In the data rows, 128 means zero.
Here is a table of points, one per row:
[119 126 146 173  97 173 164  99  89  96 183  79 146 143 165  48 121 164
  96 121 121  73 170  75 103 114 125  91 162 109 185  70]
[134  91 105 129 112 134 178 180  99  80 103 112  80 139 130 135 170 126
  75 127 100  97 130 164 114  85 157 117 143 168 150 108]
[118 125 155 101 152 130 143 132 105 142 115 125 130  33 118 180  97 134
 114 102 162  91 178  64  86 172 202 171 149  99 100 102]
[ 94 128 106 142 167  83  52 160 190 149 146 109 160 155 171 171  87 134
 178 101 147 104 168 177 127 165 196 135 144 122 170  94]
[ 93  98 136 115 126  88 101  84 126  94  92  68  88 100  80 119 105  98
 155 108 185 135  95  98 182  91 131 163 159 147 184  64]
[137 110 110 185 131 126 167 131 115  96 120 112  67 150 133  78  87  82
 116 101 146 164 178 190 126 118 106 112 108 112 113 121]
[157 155 111  88 185 125 111 105 125 123  95  81 105 126 131 117  99 141
 150 110  96  76  78  99  84  92 104 137 109 160  93 150]
[160 134  85 122 131 129 111 160 127 136 106  60  90 110 134  80 183  99
 155 115  98 138 107 106 181 179 115 137 141 127  90 170]
[129 124  93 121 146 163 158 111 113 127 103 104 133 127  72 140 167 117
 153 123 159 182 156 174  88 131 154 172  89 143 196 103]
[115 160 180  62 190 121 169 164 174 102 178 154 120 110 181 106 155 167
  88 108  80 147 124 136 190 125 106 194 114 112 176 155]
[187 108 114  87 128 114 109  76 107 144 103  81 162 100 154  90 162 178
 132 155 151 166 116 113 160 178 120 116  72 191 125 124]
[118 176 148 120  97 119  67 173  67 157 197 136 114  84 127 105 163  89
 141 194 139 114 116 136 106 178 121 111 112  75 154 169]
[181 170 114 105 115 113  93 109  83 116 182 163  91 182 117 112  92  92
 168 112  82  87  83  97 111 105 159 159 109 109 123 129]
[ 92 173  78 114 147  87 177 169 183 140 180 160 161 115 104 111  84 161
  99 178 136 110  96 131 177 109 110  77 100 151 109  74]
[192 145 147 160 144 138 165 134 168 153 136 159  93 109 124 100  93 167
 156 159 118 146  87 108  52 166 120 167 106  93 155 127]
[ 94 195  99 158 133 149 177  88 107 121 106 150 109 176  98 166 112 151
 124  95 150  84 189  86 134 211  58 119 149 140  93 144]
[158 104 100  78 127 135  99  95 144 102 197 129 108 149 113 111 126  86
 133 125  97 113 103 120  81 116 100 165 116 202 112 132]
[ 92  81 138 127 179 146 113 173 128 104  99 150  78  97 109 104 110 101
 167 172 100  91 126  97 150 155 133 163 110 153 137 117]
[180 138 161 144  79 137  64 116  98 118 117  97  77 156  80 113 121 210
 102 140  93 151 181 183 130 115 166 100 142 146  98 127]
[ 99 134  87 108  74 107 170 174 166 129 174 164  83  92 182 113  90 148
 154  77 135 180 121 119 150  91 112 153 150 130 108 134]
[166  56 194 121 145 124  80 125  89 156 203 186 140 166 109 136 102 177
 154  98 146 149 109 116 112  92 123 166 161 168  91 165]
[154 114  89 178 138 137 147  71  97  98 106 136 180 157 172 114  79 115
  75 172 131 161 152 177 110 155 164 194  77 114 157  93]
[ 81 167  67 104 117 153 151  97 151 128 156 127 157  92  96 115 111 158
 113 109 108 176  94  92 103 102 155  96 111  93 167 175]
[167 160 112 164 125  62 104 170  93 144 177 137 158 164  98 117 120  84
 146 105 171  75  89 122  91 100 116 161 113 169 143 181]
[ 98  98  92 109 134 161 151  77  95  75 152  97 138 139  97 160 130  82
 148  95 132 168 136 166 129 107 175  71 171  88  96 123]
[115 121 143 153 163 100  98 155 127 141  98 101 153  89 162 120 136  95
 162 137 139 176 100 116 147 153 103 125 147 135  81 107]
[176 127  97 171 148 129  79 122 185 147 137 171  89  90  94 101 155 175
  76  71 164 138  86 128  73 168 109  83 148  92 166 127]
[125  91  84 100  76  77  85 103  99 166 103 106 129 108 168 121 126 187
 154 184 171  88 106 114 159 143  83 118 114  73 148 142]
[ 90 177 138 155 122 153 163 120 188  93 163 130 128 102 105 110  94 156
 143 180 104 160 102 132 119 110 123 138 199 181 160 141]
[ 81  77 108 158 155 115  97  78 117 160 101 155 105  81 120  97  89 138
  95 178  78  98 115 131 131 154 105  89 186 140 108 187]
[151 138 160  80 116 103 161 121 174  86 169 131  96 117 124 135 115 150
  78 190 162 153 109 108 170 132 112 107 169  95 144 146]
[119  87 157 136 134  94  94 138 132  83  94 120 140 196 175 134  86 102
  63 111  97 194  54  79  80 185 118 109 151  76 162 167]
[ 98 169 127  84  87 114 162 109 173  94 153 159 137 108 117 137  70 138
 142 182 161 164 124 111 165 100 139 132  88  99 104 182]
[119 110 175 119 139 159 166 168 110 137 107  98 147 164 155 126 102 183
 113 181 177 109 156 128  88  91 160 104  66 129  95 126]
[125  94 164 157 142 102 104 136 111 172 113  61 109 117  83 108 135 164
 170 142 108 162  98 113 177 143 136 135 139 170 114 125]
[140 106  86 173  78  96 115 172 180  94 182 107 158 153 121  99 160 125
 116 117 120 168 230  31  88 106 110 153 147 141 111 105]
[165 181 113  80 144 155  65  77 195 169 110 109  94 129 174 176 150 105
 120 130  75 106 168 154 101  69 185  98 116  96  96  82]
[161 133  87 144 139 150  95 106  99 139 190 130 157 100 187 134 132  85
 139 143 178  94 112 135 143  73  95 160 145 177 107 172]
[158 113 167  92 197 128 130 121 125 117 114 108 185 150 140 121 161  83
 126 117 167 109 157 175 131 118 137 109 172  93 177 117]
[149 146 112 111 131  70 173 142 109  85  85  90 179 156 101 174  99 134
 174 118 111 117 139 165 102  97  79 124 169 115 150 110]
[ 67 105 118 127 130 153 130  74 100 177 136 111 164 176  94 180 175 171
 116 124 113 147 135 167 136 128 124 173 163  97 126  99]
[117  76 138 132 128 162 163 137 124 103 103 104  96 156 129 160  98 156
 176 112 143  93 155 125 115  88 151  78  79  87 151 133]
[129 184 146 158 161 142  88 156 110 159  79  84 110 100 125 114 102  90
  60  80 134 107 142  91 184  86  99 124  93 163 165 143]
[136 114 119  82 181 166  51 164 152  78 129 108 177 151  66 159 126 122
  91 143 140 111 184 181 111 118  73 117  94  87 103 125]
[ 84 157 159 170 147 115  98 111 110 150 119 137  91 102 183 113 170  94
 168 151 157 149 113 130 138 166 105  86 144 152 155  95]
[142 135 102 113  78 184  91 171  95 169  91 175 162  93 124  89  92 105
 134 156 120 148 121 115 156 152 110 123 165 125 126 135]
[184 132  75 189 188  98 186 127 179 171 164 171 127 110 104 125 176 148
 152 175 130 144 114 103 192  75 141  74 110  80 136 144]
[109 104 105 135 138 134 102 166 124  95  92 160 170 154 134 132 189 125
 152 141  93 150 102  96 130  92 106  99  99 177 117  91]
[160 101 150 129 101 181 167 104 213 150 115 101 131 159 144 156 140  78
 131 143 162  82 145 171 145 175 186  87 144 141 104 188]
[116 123 123 157 106 165  94  92 102  93 193 113 138 158 172 127 125 124
 163  86  87  92 117 114 147 117 108 145  85 154 185 171]
[124 136 135 150 123 160 168 121 105 174 127 108 143  78  82 184 117 139
 105  79 100 106 129 160  91 190 113 112 128 155 133 129]
[ 65  91  91 118 133 112 145  97  91  75  94 164 121 136 129 100 184 176
 138 104  82  87 174 186 108 108 135 159  96  89  93 169]
[111 150 172 111  76 146  89 144 113 112  69 172 162  75 105 120 135 113
 184 127 109 165 126 122 150  84 137  79  88 155 183 137]
[ 88  83 118  99 136 184 116 136 128 149 114 121 102 105 188 136 123 135
 156 171 106  98  86  95 127 160  94 124 156 148 116 101]
[159 119 138  86  90 105 179  90 102 167 126 189 133 155  88 176 182  82
  96 123  87  83 154 101 138 185 154 113 160 134 155 100]
[131 134 105 178  78 182 155 189 166 159 117  83 167 166 141 175 150 129
 162 115 141 108 129 154 134 175 185 172 152  94 112 190]
[142 137 100 119 162 123 104 120  92 144 109 168 150 122 119 124 127 100
 125 157 151 177 113  94 173 187 161 158  92 146  78 121]
[ 64 113 172 132 113 149  96 134 124 145 131 164 108 193  90 111 132  92
  99 101 152 131 101 107 140 116 112  77  78 173 148 121]
[142  86 141 123  61  93 123 123 183 181 105 115 145 131 156 172  69  93
  88 114  74  93 146 172 130 137 181 139 131 132 145 105]
[108 103 141 158 162 112 166 162 103 159 113 126 121 153 118 129  84  88
 110 113  69 151 166 159 111  87  91  94  87 107  97  98]
[104 163 151 178 147 146 142 149  86 120 127  83  67 144 153 183 175  91
  71 187 145 169 135 154  93  84 146 163 108 118  81 103]
[111 112 143  71  98 119 151 151 122 184  91 112 146 152  86  26 140  89
 124 141 157 101 159 172  91  94 131 188 160  94 101 107]
These points spread out most along one direction. How many in every 100 of the points above lie lower along it than each point below? Answers are rounded to whole numbers. More than half of the points above lie lower than the first one.
[ 99 137 154 103 142 111 163 112 172 167 177 142 159 115 113  92 178 136
  91  85 174 147  76 107  70 100 116  96 122 104  93 100] >> 53
[127 154 120 121 171  55 159 158  82 128 115 131 156  91 163 170 145 138
  94 100  99 116 168 118  98 172 195  84 163 176 127 177] >> 58
[179 104 160  78 110  95 176 125 101 149 127 146  76 107 147 193 128 108
 179 137 140 175 191 148  94 184  50 106 140 113 164 119] >> 58
[145  89 103 107 117 180  98 125 113  99  94 174 106 111 130 159 144 146
  93  93 192  96  98 100 177  87  99 169 107 147 134 125] >> 50
[167 165 143 118 129 179 171 177  78 158 131 124 158 168 164 153 105 168
 132  86 141 152 140 162 166 121 142 110 174 118  96  84] >> 68
[130 174 166 140 145 145  91  85 137 127  53 184 106 195 151  93 150 129
 162 111 139 153 117  93 108  87 125 131 172 141 108 146] >> 53
[136 158 193 179 122  98 168  87 184 108 154 154 176  90 113 132 162 150
  97 156 100 140 127 118 176  91 106 197 125 122 150 171] >> 39
[ 90 161 104 127  81  91 118 145 167 110  97 158  95 162 165 165 149 162
 102 115 186  88 135 185 104 170 189 140 141 145 129  99] >> 73
[124 155 205 137  84  91 165 104 181 101 170 139  95  94 122 118 156 144
 138  67 101 137 101 128 161 124 108 167  68  89  80 133] >> 42
[141 122 138 167  90 140  94 138 114  43 107 143 183  82  97 117 107 111
 163 142  94 104  78 121 171 181 121 101 121 123  77  72] >> 40
